In the data rows, 128 means zero.
Some points, one per row:
{142, 115, 120, 111, 155, 119,  81, 113, 102, 159,  99, 103,  78, 125,
 119, 159}
{176,  99, 147,  72, 134, 130,  31, 108, 117, 134,  82,  79,  82, 135,
 104, 123}
{112, 128,  93, 100, 104, 133, 122, 128, 146, 162, 129, 102, 134, 138,
 104, 132}
{123, 115, 115, 109, 140, 122,  72, 121, 124, 150, 104, 107,  85, 151,
 114, 121}
{117, 137, 113, 135, 135, 123, 165, 126, 100, 122, 149, 183, 111, 121,
 127, 137}
{129, 127, 139, 110, 126, 122, 100, 119, 131, 126, 143, 100, 145, 131,
 139, 134}
{180, 140, 165, 106, 149, 148,  94, 132, 108, 134, 115, 115, 124, 122,
 105, 115}
{165,  69, 111,  84, 169,  94,   0, 116, 100, 209,  66,  54,  37, 122,
 134, 129}
{104, 119, 136, 179, 125, 164, 189, 143, 123, 129, 168, 151, 145, 122,
 100, 139}
{111, 130, 113, 139, 114, 130, 193, 120, 129, 103, 135, 181, 145, 115,
 129, 154}
{159, 140, 122, 103, 101, 138,  78, 125, 130, 137, 121,  83, 150, 107,
 124, 131}
{126, 143, 106, 130, 119, 145, 188, 130, 140,  73, 176, 148, 178, 125,
 154, 115}
{111, 157, 120, 173, 147, 121, 210, 150, 137, 118, 159, 165, 146, 138,
 128, 105}
{118, 137, 137, 144, 117, 150, 126, 151, 120, 132, 128, 124, 140, 139,
 103,  95}
{150, 105, 130,  82, 110, 119,  35, 123, 141, 175,  49,  75, 106, 135,
 123, 156}
{139, 149, 142, 110,  93, 138,  97, 123, 153,  94, 142, 110, 182, 117,
 140, 122}
{126,  85, 110, 110, 131, 132,  95, 118, 101, 176, 114, 128,  60, 115,
 114, 153}
{127, 121, 161, 152, 127, 137, 142, 123, 129, 108, 129,  79, 141, 123,
 155, 133}
{177, 103, 127,  97, 125, 161,  87, 117, 110, 108, 109, 118, 105, 110,
 113, 140}
{121, 139, 129, 136, 146, 134, 152, 141,  95, 137, 137, 148, 137, 130,
 121,  99}
{131, 115, 122, 143, 154, 117, 101, 136, 143, 158, 124, 101, 128, 129,
 139, 132}
{135, 104, 141, 129, 143, 122,  80, 124, 116, 149, 110, 102,  87, 142,
 115, 140}
{113, 115, 120, 130, 122, 171, 112, 129, 107, 140, 147, 114, 107, 125,
  92, 133}
{130, 133, 112, 114, 127, 107, 105, 121, 140, 122, 133, 122, 127, 131,
 149, 109}
{ 74, 188, 119, 160, 114, 137, 249, 130,  90,  79, 176, 201, 198, 116,
 145,  79}
{122, 164, 123, 120, 126, 113, 160, 111, 134, 112, 129, 134, 140, 139,
 147, 130}
{103, 169, 137, 135, 121, 128, 192, 109, 135,  82, 163, 150, 160, 125,
 143,  99}
{137, 120, 114, 122, 122, 111,  92, 133, 122, 169, 114, 106, 131, 127,
 118, 126}
{ 90, 172, 120, 139,  97, 135, 242, 146, 160,  64, 166, 201, 206, 143,
 141, 107}
{100, 131, 127, 128, 101, 126, 143, 119, 120, 105, 167, 122, 174, 124,
 140, 133}
{101, 150, 125, 161, 140, 126, 161, 141, 130, 152, 134, 139, 131, 136,
 128, 127}
{160, 100, 136, 114, 158, 131,  41, 125, 105, 177,  98,  89,  82, 107,
 132, 149}
{134,  97, 150,  86,  98, 131,  24,  98, 149, 155, 133,  64, 139, 111,
 101, 195}
{152,  89, 139,  97, 109, 130,  72, 116, 148, 129, 114,  89,  88, 122,
 123, 128}
{131, 133, 107, 109, 132, 115, 107, 120, 115, 122, 134, 158, 101, 128,
 134, 109}
{134,  82, 122,  80, 109, 129,  50,  98, 103, 159, 125,  75,  85, 112,
 118, 146}
{136, 130, 134, 147, 110, 135, 116, 107, 144,  80, 140,  95, 132, 137,
 141, 114}
{118, 162,  94, 133, 108, 133, 168, 134,  87, 106, 150, 168, 140, 130,
 121,  72}
{121, 131, 130, 116, 107, 131, 134, 118, 131, 106, 132, 116, 126, 122,
 137, 119}
{167, 133, 137, 102, 129, 121,  56, 107, 139, 123, 106,  72, 114, 118,
 146, 121}
{138, 100, 132, 125, 143, 148, 109, 120, 102, 139, 103, 138,  85, 123,
 105, 148}
{130,  91, 114, 122, 123, 107,  85, 145, 142, 169,  69, 105,  82, 143,
 138, 158}
{132, 166, 117, 143,  96, 148, 205, 154, 132, 103, 131, 207, 178, 129,
 105, 105}
{190,  92, 157,  72, 151, 130,  20, 119, 110, 156,  83,  77,  89, 120,
 100, 120}
{153,  86, 110,  90, 144, 108,   1, 137, 132, 184,  87,  63,  71, 131,
 141, 140}
{134, 155, 118, 150, 161, 114, 166, 157, 127, 128, 115, 147, 144, 154,
 141,  93}
{143, 107, 129,  97, 145, 126,  76, 112, 112, 144, 134, 138, 109, 109,
 118, 143}
{102, 197, 145, 167, 125, 160, 255, 128, 135,  38, 171, 222, 184, 143,
 108,  84}
{134, 131, 137, 129, 108, 131, 153, 128, 157,  90, 138, 135, 126, 134,
 134, 102}
{156,  88, 134, 100, 138, 140, 105, 150, 111, 183,  72, 118,  82, 124,
  93, 139}
{140, 145, 103, 116, 128, 102, 118, 127, 115, 141, 124, 122, 118, 133,
 139,  99}
{109, 137, 143, 159, 138, 161, 176, 142,  94, 132, 149, 169, 134, 119,
  92, 112}
{107, 189, 145, 164, 138, 144, 197, 112, 104,  87, 170, 181, 151, 130,
 112,  91}
{131, 156, 117, 123, 144, 123, 137, 108,  97, 125, 119, 134, 105, 124,
 128, 127}
{147, 120, 125, 110, 125, 124,  72, 124, 121, 160,  88,  68,  93, 142,
 110, 139}
{110, 143, 136, 139, 124, 116, 149, 124, 120, 135, 110, 152, 115, 126,
 114, 139}
{134, 162, 125, 152, 151, 128, 169, 150, 111, 132,  99, 164,  94, 151,
 114,  65}
{121, 105, 106, 148, 127, 127, 142, 117, 120, 161,  93, 162,  77, 127,
 113, 142}
{127, 136, 132, 124, 124, 126, 140, 119, 150, 108, 128, 148, 119, 121,
 137, 144}
{140,  90, 127,  94, 143, 111,  43, 115, 121, 164, 129,  66, 120, 130,
 135, 152}
{134, 104, 127, 120, 134, 145, 115, 121, 107, 152, 131,  99, 102, 116,
 106, 134}
{125, 120, 128,  93,  86, 133, 115, 112, 125, 109, 134, 133, 142, 103,
 133, 144}
{143, 134, 124, 128, 122, 116, 113, 141, 132, 148, 110, 119, 133, 125,
 129, 120}
{126, 129, 129, 135, 134, 134, 135, 121, 104, 120, 135, 144, 114, 117,
 129, 129}
{133, 137, 117, 125, 116, 121, 120, 140, 146, 135, 104, 141, 116, 136,
 132, 128}
{156, 118,  87, 117, 116, 120, 142, 139, 124, 140, 102, 128,  99, 133,
 122, 111}
{113,  85, 110, 126, 135, 117, 125, 139, 134, 151, 107, 163,  97, 121,
 124, 154}
{140, 102, 103,  93, 124, 116,  75, 134, 129, 178,  93,  96,  84, 129,
 122, 146}
{128, 184, 135, 156, 128, 119, 237, 154, 137, 104, 164, 177, 187, 128,
 128,  95}
{143,  92, 144, 106, 134, 132,  52, 112, 153, 125, 111,  72, 102, 135,
 132, 174}
{130, 119, 124, 142, 130, 148, 134, 136,  98, 149, 143, 143, 117, 105,
 104, 122}
{157, 134, 152, 100, 136, 118,  93, 143, 167, 102, 122,  92, 148, 142,
 138,  99}
{119, 153, 130, 163, 131, 125, 192, 128, 156,  71, 153, 162, 153, 146,
 155, 107}
{106, 149, 134, 155, 130, 140, 187, 129, 123, 106, 162, 153, 159, 122,
 131, 116}
{106, 167, 116, 166, 127, 132, 241, 148, 120, 114, 149, 190, 156, 150,
  93,  86}
{104, 100,  94, 130, 121, 120, 147, 129, 133, 133, 137, 154,  96, 134,
 128, 141}
{110, 125, 114, 108, 134, 111, 122, 119, 104, 149, 135, 139, 139, 115,
 126, 124}
{ 95, 164, 116, 177, 145, 118, 206, 151, 150, 118, 170, 174, 184, 135,
 148, 107}
{117,  98, 115, 117, 118, 124, 112, 108, 103, 132, 152, 104,  99, 124,
 130, 134}
{133, 121, 113, 112, 133, 137,  98, 119, 113, 160, 124, 106, 120, 131,
 101, 140}
{135, 118, 130, 112, 125, 149, 102, 132, 116, 138, 129, 133, 101, 127,
  98, 111}
{126, 148, 129, 128, 126, 153, 182, 129, 127,  71, 163, 160, 153, 136,
 125, 104}
{147,  76, 121,  81, 144,  99,   0, 113, 102, 206,  82,  49,  60, 113,
 145, 144}
{134,  67, 107,  94, 139, 125,  65, 109, 105, 192,  92, 104,  47, 112,
 111, 160}
{108, 122, 112, 148, 119, 140, 164, 136, 131, 135, 118, 161, 122, 134,
 119, 151}
{132, 129, 158, 116, 125, 135, 118, 113, 126, 105, 152, 124, 152, 113,
 136, 139}
{104, 197, 117, 141, 107, 106, 199, 138, 157,  88, 148, 156, 182, 139,
 161,  85}
{144, 140, 123, 105, 151, 105,  83, 124, 122, 170, 100,  77, 120, 123,
 150, 127}
{ 86, 155, 134, 173, 104, 151, 234, 120, 128,  54, 176, 189, 171, 131,
 127, 130}
{160,  79, 113,  79, 131, 111,  49, 112, 128, 143, 108,  78,  96, 120,
 140, 155}
{138, 119, 124, 119, 122, 140, 147, 141, 110, 142, 138, 125, 136, 118,
 111, 107}
{ 86, 148, 124, 177, 110, 144, 190, 154, 151,  92, 106, 160, 146, 167,
 127,  96}
{166, 104, 124,  91, 115, 132,  66, 128, 147, 141,  99,  94,  99, 123,
 116, 134}
{131, 104, 137, 154, 127, 147, 147, 116, 173,  89, 151, 115, 135, 128,
 147, 165}
{139, 115, 110, 128, 142, 117, 141, 120, 112, 108, 145, 132, 120, 130,
 151, 119}
{123, 123, 126, 124, 132,  99,  75, 127, 130, 152, 147,  91, 147, 135,
 131, 129}
{105, 133, 126, 158, 118, 116, 205, 147, 183, 105, 125, 150, 169, 143,
 156, 137}
{144,  97, 147, 126, 143, 151,  58, 117, 113, 165,  98,  87,  83,  93,
 131, 171}
{143,  82,  92,  88, 125, 124,  42, 139, 109, 205,  88,  93,  82, 119,
 108, 141}
{111, 185, 133, 152, 130, 119, 202, 119, 130,  57, 175, 178, 167, 134,
 157,  96}
{129, 152, 138, 153, 115, 135, 203, 124, 161,  79, 141, 150, 149, 143,
 127, 121}
12 more points follow, each with its number after it:
{172,  83, 158,  95, 137, 136,  61, 122, 140, 155, 101,  94,  60, 101,
 113, 144} 0
{139,  93, 147, 139, 143, 132,  76, 109, 162, 119, 108,  98, 104, 137,
 136, 171} 1
{129, 157, 158, 125, 125, 115,  92, 119, 165, 107, 146, 100, 167, 121,
 150, 132} 2
{116, 120, 119, 144, 141, 116, 121, 141, 155, 137, 122, 146, 118, 137,
 135, 121} 3
{101, 165, 129, 174, 128, 109, 227, 148, 138, 100, 169, 190, 174, 146,
 142, 131} 4
{135, 112, 114, 112, 141,  94,  51, 123, 123, 173,  96,  73,  91, 129,
 141, 118} 5
{138, 141, 140, 113, 107, 152, 134, 102, 129,  89, 119, 136, 128, 109,
 128, 112} 6
{107, 135, 143, 147, 116, 143, 161, 113, 125, 111, 164, 145, 159, 111,
 120, 141} 7
{139, 124, 150, 107, 102, 142,  97, 108, 144, 114, 105,  79, 114, 128,
 119, 128} 8
{129, 124, 128, 123,  98, 139, 145, 115, 156,  87, 153, 117, 173, 121,
 139, 135} 9
{134, 120, 119, 124, 126, 114,  93, 113, 151, 115, 144,  94, 144, 122,
 164, 151} 10
{143, 100, 114, 102, 134, 138, 108, 133,  87, 138, 114, 130, 100, 129,
 112, 133} 11
Which of these numbered points is nearest to each point below, ignoring the direction in which the first points spread most? Its number follows each.
{131, 159, 141, 104, 117, 102,  56, 112, 148, 142, 121,  73, 118, 134,
 145, 131} > 2
{136, 124, 136, 145, 147, 104, 131, 144, 140, 144, 133, 132, 129, 137,
 135, 151} > 4
{112, 172, 165, 143,  87, 151, 184, 130, 159,  65, 139, 157, 185, 125,
 135, 114} > 8
{160, 128, 136, 116, 114, 142,  70, 132, 139, 155, 114,  79, 124, 127,
  97, 128} > 8
{151, 132, 187, 132, 124, 134, 103, 125, 147, 108,  94,  98, 116, 132,
 129, 132} > 8
{107, 183, 123, 141, 117, 119, 173, 128, 137, 101, 134, 132, 167, 132,
 152,  93} > 5
{ 62, 162, 109, 175, 103, 156, 242, 118, 138,  67, 198, 206, 184, 131,
 136, 121} > 7
{112, 176, 161, 137, 134, 111, 138, 142, 143, 114, 134, 135, 187, 135,
 147, 122} > 2
{125, 105, 131, 124, 145, 108, 116, 126, 128, 140, 120, 125, 132, 122,
 151, 162} > 4
{190,  92, 155, 105, 151, 126,  35, 130, 128, 156,  60,  92,  65, 125,
 110, 151} > 0
{116, 157, 113, 142, 110, 129, 164, 115, 142,  65, 178, 142, 179, 125,
 164, 128} > 10
{129, 165, 142, 132, 104, 155, 173, 116, 114,  59, 153, 183, 166, 116,
 120, 101} > 6
{119, 109, 110, 138, 140, 113, 126, 139, 123, 152,  86, 160,  96, 135,
 139, 124} > 3
{118, 156, 163, 162, 159, 117, 120, 127, 162, 134, 148, 104, 161, 131,
 143, 115} > 2
{171,  64,  88,  52, 123, 133,   0, 117,  86, 181,  97,  76,  52, 119,
  93, 128} > 11
{118, 143, 162, 137, 103, 139, 154, 126, 156,  86, 130, 135, 160, 123,
 132, 131} > 8
{163, 107, 164, 127, 148, 123,  56, 117, 154, 112,  83, 109,  91, 140,
 126, 162} > 1
{ 96, 178, 110, 153, 123, 107, 195, 144, 120, 117, 147, 159, 162, 131,
 145,  76} > 5
{163, 105, 154, 107, 124, 142,  19, 105, 145, 136,  89,  57,  73, 125,
 128, 162} > 8
{122, 140, 134, 132,  97, 144, 156, 119, 163,  83, 161, 128, 185, 126,
 138, 128} > 9
{156, 102, 106,  96, 114, 119,  88, 118, 100, 163, 100, 120,  62, 124,
 100, 131} > 11
{111, 103, 102, 128, 138, 113, 123, 127, 144, 133, 127, 144,  87, 136,
 137, 134} > 3
{151, 114, 118,  83, 120, 131,  74, 101, 113, 131, 108,  93, 101, 106,
 143, 114} > 6
{155,  88, 120, 120, 153, 126,  34, 139, 128, 179,  83,  71,  69, 137,
 121, 144} > 3
{130, 148, 163, 113, 123, 110, 125, 112, 167,  97, 142,  96, 162, 135,
 148, 143} > 2
{113, 102, 111,  96,  91, 138,  90,  98, 115,  83, 184, 102, 151, 122,
 131, 144} > 9
{ 97, 132,  94, 132,  97, 158, 185, 131, 108, 122, 143, 176, 130, 134,
  93, 106} > 11
{120, 134, 129, 156, 141, 113, 150, 134, 149,  97,  88, 151, 100, 160,
 140, 118} > 3
{138, 147, 117, 120, 153, 105,  97, 125, 123, 175,  95,  79, 116, 127,
 147, 121} > 5
{128,  92, 106, 119, 137, 113,  95, 135, 130, 185,  90, 104,  89, 117,
 131, 131} > 3
{166, 126, 139, 131, 137, 145, 137, 152, 134, 129, 113, 129, 105, 130,
 102, 112} > 0
{143,  84, 102, 107, 132, 136, 109, 121, 101, 162, 126, 125,  65, 128,
  86, 131} > 11
{ 80, 195, 155, 188, 103, 131, 225, 122, 165,  55, 181, 148, 208, 140,
 153,  85} > 2
{129, 101, 106,  79, 141, 102,  65, 117, 126, 164, 137,  76, 126, 102,
 161, 144} > 10
{134, 123, 156, 136, 146, 115, 107, 129, 162, 110, 109, 126, 134, 139,
 145, 156} > 1
{103, 109, 123, 135, 129, 107, 153, 133, 134, 130, 133, 138, 142, 118,
 160, 158} > 4
{124, 134, 157, 141, 144, 112, 128, 127, 167,  98, 122, 133, 146, 141,
 151, 146} > 1
{100, 124, 142, 170, 141, 125, 177, 130, 150,  88, 141, 156, 149, 135,
 157, 155} > 1
{174,  79, 141,  90, 133, 124,  57, 120, 152, 137, 107,  57, 108, 136,
 135, 157} > 9
{ 92, 134, 105, 126,  85, 142, 160, 107, 124,  48, 224, 139, 204, 128,
 137, 131} > 9
{165, 116, 130, 105, 118, 134,  35, 138, 144, 167, 107,  59, 113, 134,
 102, 126} > 8
{116, 112, 112, 112, 134, 103,  60, 127, 101, 178, 106,  94,  91, 124,
 139, 119} > 5
{137, 131, 165, 103, 133, 102, 102, 112, 171, 116, 129,  73, 141, 137,
 150, 156} > 2
{161,  87, 140,  79, 105, 158,  65,  98, 120, 121, 136,  71, 128, 111,
 109, 171} > 9
{114, 113, 125, 137, 142, 109, 145, 135, 129, 140, 125, 136, 134, 123,
 153, 150} > 4
{103, 212, 136, 171, 110, 141, 218, 140, 146,  52, 189, 170, 219, 138,
 151,  92} > 2
{127, 145, 147, 112, 142, 106,  80, 125, 149, 136, 118, 110, 155, 118,
 158, 152} > 2
{112, 121, 115, 114, 129, 112,  72, 124, 106, 156, 124, 101, 106, 122,
 148, 116} > 5
{188,  69, 148,  93, 138, 156,   0, 118, 139, 188,  91,  53,  61, 100,
 103, 172} > 0
{146, 134, 145, 133, 120, 154, 146, 149, 131, 114, 139, 141, 142, 122,
 112, 109} > 0
{148, 127, 139, 127, 118, 135, 145, 132, 124,  99, 144, 106, 157, 111,
 146, 135} > 9
{104, 168, 138, 149,  97, 139, 175, 122, 158,  71, 169, 153, 175, 128,
 139, 115} > 9
{153, 118, 135, 122, 147, 131, 129, 134, 143, 132, 119, 102, 103, 126,
 125, 114} > 0
{125, 110, 152, 131, 126, 141, 117, 117, 126, 121, 146, 121, 143, 120,
 117, 150} > 7
{140,  88, 129,  95, 116, 121,  49, 112, 111, 167, 119,  67, 105, 120,
 114, 176} > 7
{164,  99, 140,  85, 109, 125,  27, 119, 146, 173,  45,  75, 102, 140,
 116, 158} > 8
{139, 126, 137, 120,  90, 138, 107, 123, 152,  84, 119, 129, 146, 132,
 121, 151} > 9
{127, 122, 109, 125, 138, 130, 173, 120,  79, 136, 134, 170, 100, 135,
  92, 100} > 11
{116, 185, 148, 159, 109, 149, 178, 140, 144,  68, 182, 147, 195, 137,
 141, 107} > 2
{146, 159, 156, 122, 130, 128, 152, 154, 180,  80, 141, 122, 176, 147,
 137,  90} > 2
{140,  83, 139, 106, 136, 125,  64, 109, 168, 118, 102,  99, 111, 117,
 151, 183} > 1
{108, 131, 122, 125,  95, 141, 160, 116, 110, 117, 159, 137, 161, 123,
 117, 153} > 7
{145, 112, 150, 109, 116, 144,  83, 112, 132, 125, 112,  83, 127, 122,
 126, 145} > 8
{127, 214, 143, 173, 146, 132, 182, 148, 122, 107, 147, 147, 182, 144,
 134,  71} > 5
{185,  78, 125,  77, 122, 125,  16, 121, 146, 171,  82,  55,  74, 122,
 116, 149} > 8
{154, 109, 138, 112, 128, 149,  94, 147, 132, 140, 110, 112, 114, 118,
 109, 129} > 0
{108, 168, 124, 124, 122, 106, 178, 100, 158,  84, 129, 145, 162, 115,
 178, 120} > 10
{166, 119, 120, 104, 130, 130, 105, 132, 155, 109, 140,  92, 130, 125,
 142, 102} > 9
{168, 123, 154,  77, 130, 108,  66, 134, 148, 138, 111, 107, 149, 114,
 128, 133} > 2
{130, 128, 131, 148, 144, 116, 151, 133, 143, 107,  74, 148,  94, 155,
 138, 111} > 3
{136, 127, 150, 149, 139, 128,  92, 145, 141, 154,  76, 103,  89, 142,
 134, 134} > 3
{156,  87, 122,  72, 146, 107,  32, 108, 137, 167, 103,  66, 114, 105,
 155, 146} > 10
{ 91, 162, 123, 156, 120, 124, 205, 139, 171, 102, 152, 168, 160, 137,
 147, 118} > 3
{124, 125, 130, 130, 157, 112, 143, 133, 118, 164, 122, 141, 111, 136,
 117, 146} > 4
{ 98, 166,  94, 138, 108, 136, 215, 142, 102, 103, 166, 227, 153, 138,
 104,  81} > 11
{137, 165, 153, 123, 126, 126, 154, 150, 171,  76, 145, 125, 179, 152,
 140,  83} > 2
{142, 136, 140, 104, 106, 128,  88, 121, 149, 140,  78, 112, 136, 134,
 125, 139} > 8
{ 88, 160, 156, 183, 136, 134, 188, 117, 147,  84, 164, 152, 163, 159,
 134, 131} > 1
{153,  87, 147, 111, 154, 108,  43, 124, 146, 146,  79,  89,  92, 138,
 136, 174} > 1
{ 95, 169, 105, 158, 117, 106, 220, 136, 150,  73, 164, 167, 184, 138,
 175, 124} > 10
{140, 125, 129,  96, 111, 120,  86, 121, 144, 146,  71, 103, 127, 138,
 129, 137} > 8
{130, 127, 156, 133, 139, 119, 122, 117, 167, 101, 147, 141, 139, 126,
 141, 162} > 1
{124,  75, 106, 103, 117,  95, 120, 115, 131, 137, 120, 134,  95, 125,
 135, 165} > 4
{143, 139, 144, 104, 132, 112,  45, 111, 140, 126,  99,  71, 122, 145,
 139, 118} > 2
{ 96, 211, 109, 145, 101, 139, 209, 146, 155,  80, 201, 158, 232, 140,
 132,  72} > 2
{ 79, 167, 119, 161, 103, 143, 200, 133, 130,  96, 182, 179, 190, 124,
 133, 123} > 7
{146, 102, 109,  98, 129, 123, 129, 131, 110, 151, 116, 119, 104, 129,
 108, 132} > 11
{141, 126,  84, 108, 122, 150, 109, 143, 103, 116, 123, 148, 113, 133,
 125, 106} > 11
{103, 108, 109, 134, 123, 120, 151, 132, 150, 117, 136, 157, 114, 136,
 139, 138} > 3
{116, 165, 116, 139, 126, 113, 168, 117, 105,  94, 152, 143, 149, 131,
 142,  98} > 5
{137,  69, 117, 111, 132, 124,  24, 119, 123, 155,  86, 114,  55, 146,
 111, 149} > 3
{179, 102, 143,  80, 129, 133,  47, 105, 131, 128, 133,  96, 125, 112,
 119, 143} > 9
{152, 175, 122, 125, 117, 139, 185, 130, 159,  62, 177, 144, 183, 129,
 146,  69} > 9
{131, 136, 134, 140, 133, 121,  96, 133, 151, 108,  99, 127,  95, 163,
 126, 124} > 3
{161, 105, 126, 122, 155, 124,  55, 147, 129, 178,  94,  87,  82, 137,
 122, 136} > 3
{ 99, 175, 120, 170, 130, 165, 221, 139, 109,  91, 170, 193, 145, 140,
 115,  98} > 11
{118, 110, 135, 176, 142, 131, 155, 136, 134, 127,  95, 132,  90, 158,
 126, 136} > 3
{125, 117, 150, 100,  94, 133,  57, 103, 152, 139, 144,  84, 153, 113,
 110, 186} > 9
{123, 151, 169, 152, 113, 138, 151, 141, 159, 107, 139, 124, 151, 138,
 126, 134} > 8
{118, 148, 124, 163, 132, 142, 172, 147, 133, 114, 145, 154, 143, 141,
 122, 111} > 3
{120, 139, 129, 160, 155, 141, 221, 157, 130, 142, 191, 165, 150, 126,
 109, 135} > 4
{112, 102,  93,  99, 114, 121, 177, 101,  84,  96, 164, 174, 111, 112,
 114, 132} > 11
{151, 150, 151, 117, 124, 131, 129, 148, 181,  80, 141, 107, 170, 147,
 132,  98} > 2
{109, 151, 155, 120, 129, 118, 134, 122, 111, 125, 144, 138, 175, 105,
 127, 141} > 7
{173, 118, 120,  94, 128, 126, 103, 124, 167, 108, 149,  85, 129, 124,
 150, 102} > 9
{194,  69, 155, 105, 142, 119,  24, 132, 129, 159,  93,  53,  85, 119,
 121, 156} > 0
{110, 125, 104, 122, 129, 134, 122,  90,  99, 130, 169, 123, 123, 108,
 123, 136} > 7
{115, 185, 143, 148, 121, 132, 201, 124, 133,  48, 178, 181, 170, 132,
 152,  85} > 6
{117, 121, 121, 111, 141, 113, 117, 128, 117, 150, 132, 100, 114, 136,
 116,  97} > 5
{104, 167, 126, 154, 119, 116, 174, 144, 149, 126, 130, 134, 159, 127,
 158, 103} > 5
{104, 143, 116, 140, 142, 125, 119, 138, 124, 132, 154, 112, 125, 156,
 125,  88} > 5
{ 96, 173, 150, 152,  89, 145, 214, 130, 144,  68, 167, 169, 188, 119,
 129, 109} > 8
{106, 131, 133, 125, 107, 129, 147, 118, 130,  99, 133, 130, 125, 132,
 135, 121} > 8
{124, 117, 128, 145, 136, 158, 169, 128, 101, 129, 113, 160, 107, 133,
  94, 133} > 11
{141, 127, 124, 104, 132, 119,  97, 123, 164, 110, 145,  87, 157, 134,
 152, 135} > 10
{110, 125, 153, 158, 154, 120, 103, 107, 141, 129, 119, 103, 117, 160,
 130, 155} > 1
{ 67, 151, 105, 135, 104, 124, 175, 110, 127, 107, 171, 124, 176, 119,
 165, 115} > 10
{122, 156, 159, 145, 118, 130, 151, 141, 161, 114, 138, 120, 154, 138,
 128, 123} > 8
{125, 119, 137, 130, 118, 133, 119, 142, 153, 103, 125, 108, 159, 139,
 148, 123} > 9
{162, 108, 173, 122, 135, 152,  94, 103, 133, 112,  96, 107,  93, 105,
 123, 145} > 0
{116, 119, 135, 144, 139, 114, 111, 144, 141, 154, 103, 117, 107, 145,
 134, 135} > 3
{ 96, 123, 153, 170, 140, 131, 135, 126, 156, 124, 141, 126, 121, 133,
 134, 163} > 1
{147, 159, 155, 113, 131, 128, 136, 152, 174,  89, 135, 123, 167, 148,
 131,  84} > 2
{129, 160, 156, 141,  97, 125, 151, 112, 146,  88, 148, 117, 167, 117,
 158, 111} > 2
{113, 136, 127, 130, 138, 117, 141, 131, 119, 133, 144, 125, 137, 143,
 116,  86} > 5
{ 72, 171, 106, 143, 102, 139, 199, 134, 139,  87, 158, 190, 164, 148,
 122, 110} > 3
{101, 145, 120, 153, 138, 119, 157, 154, 134, 148, 131, 154, 156, 143,
 127, 110} > 3
{137, 134, 131, 153, 115, 146, 163, 139, 166,  91, 148, 122, 158, 147,
 134, 133} > 9
{122, 114, 112, 114, 120, 119,  92, 111, 142, 118, 141, 125, 135, 132,
 139, 143} > 10
{131, 120, 125, 137, 101, 138, 139, 132, 156,  90, 117, 150, 130, 145,
 124, 156} > 1
{166, 115, 149,  97, 133, 123,  37, 118, 125, 143, 102,  79, 117,  99,
 143, 143} > 2
{111, 105, 101, 126, 131, 109, 129, 120, 137, 126, 129, 143,  94, 137,
 144, 142} > 3
{103, 116, 136, 146, 130, 115, 101, 122, 153, 123, 104, 119, 130, 140,
 145, 168} > 1
{134,  94,  98, 134, 136, 120, 169, 128,  89, 143, 158, 157, 105, 124,
 108, 137} > 11
{141, 140, 177, 144, 155, 115,  96, 116, 142, 146,  97, 125,  80, 122,
 123, 130} > 0
{ 98, 135, 134, 133, 125, 110, 140, 118, 109, 126, 141, 127, 130, 128,
 130, 109} > 5
{ 83, 182, 114, 161,  89, 117, 166, 122, 151, 106, 147, 124, 180, 155,
 149, 135} > 10
{129, 139, 112, 130, 101, 135, 158, 131, 112, 131, 125, 159, 100, 128,
  99, 112} > 11
{128, 106, 128,  91, 108, 125,  89, 109, 130, 130, 111,  84, 101, 118,
 134, 130} > 8
{132, 116, 125, 130, 137, 116, 123, 140, 132, 131, 130, 118, 140, 134,
 145, 140} > 4
{124, 159,  96, 121, 109, 138, 170, 147, 101, 141, 150, 173, 145, 109,
 117,  98} > 11
{120, 126, 148, 141, 146, 114, 107, 127, 140, 115,  87, 121, 137, 147,
 144, 152} > 1
{ 83, 191, 109, 151, 112, 133, 196, 129, 126,  83, 163, 177, 154, 154,
 122,  79} > 5
{123,  96, 124, 117, 135, 115,  51, 120, 130, 181, 103,  86,  75, 138,
 109, 147} > 3
{158, 103, 142, 105, 117, 139,  91, 124, 136, 138,  76,  96, 118, 121,
 123, 141} > 8
{166, 118, 110,  88, 152, 104,  53, 132, 135, 161, 102,  73, 117, 138,
 137, 133} > 5
{139, 112, 113, 107, 124, 119,  61, 115, 140, 136, 123, 105, 128, 132,
 135, 134} > 10
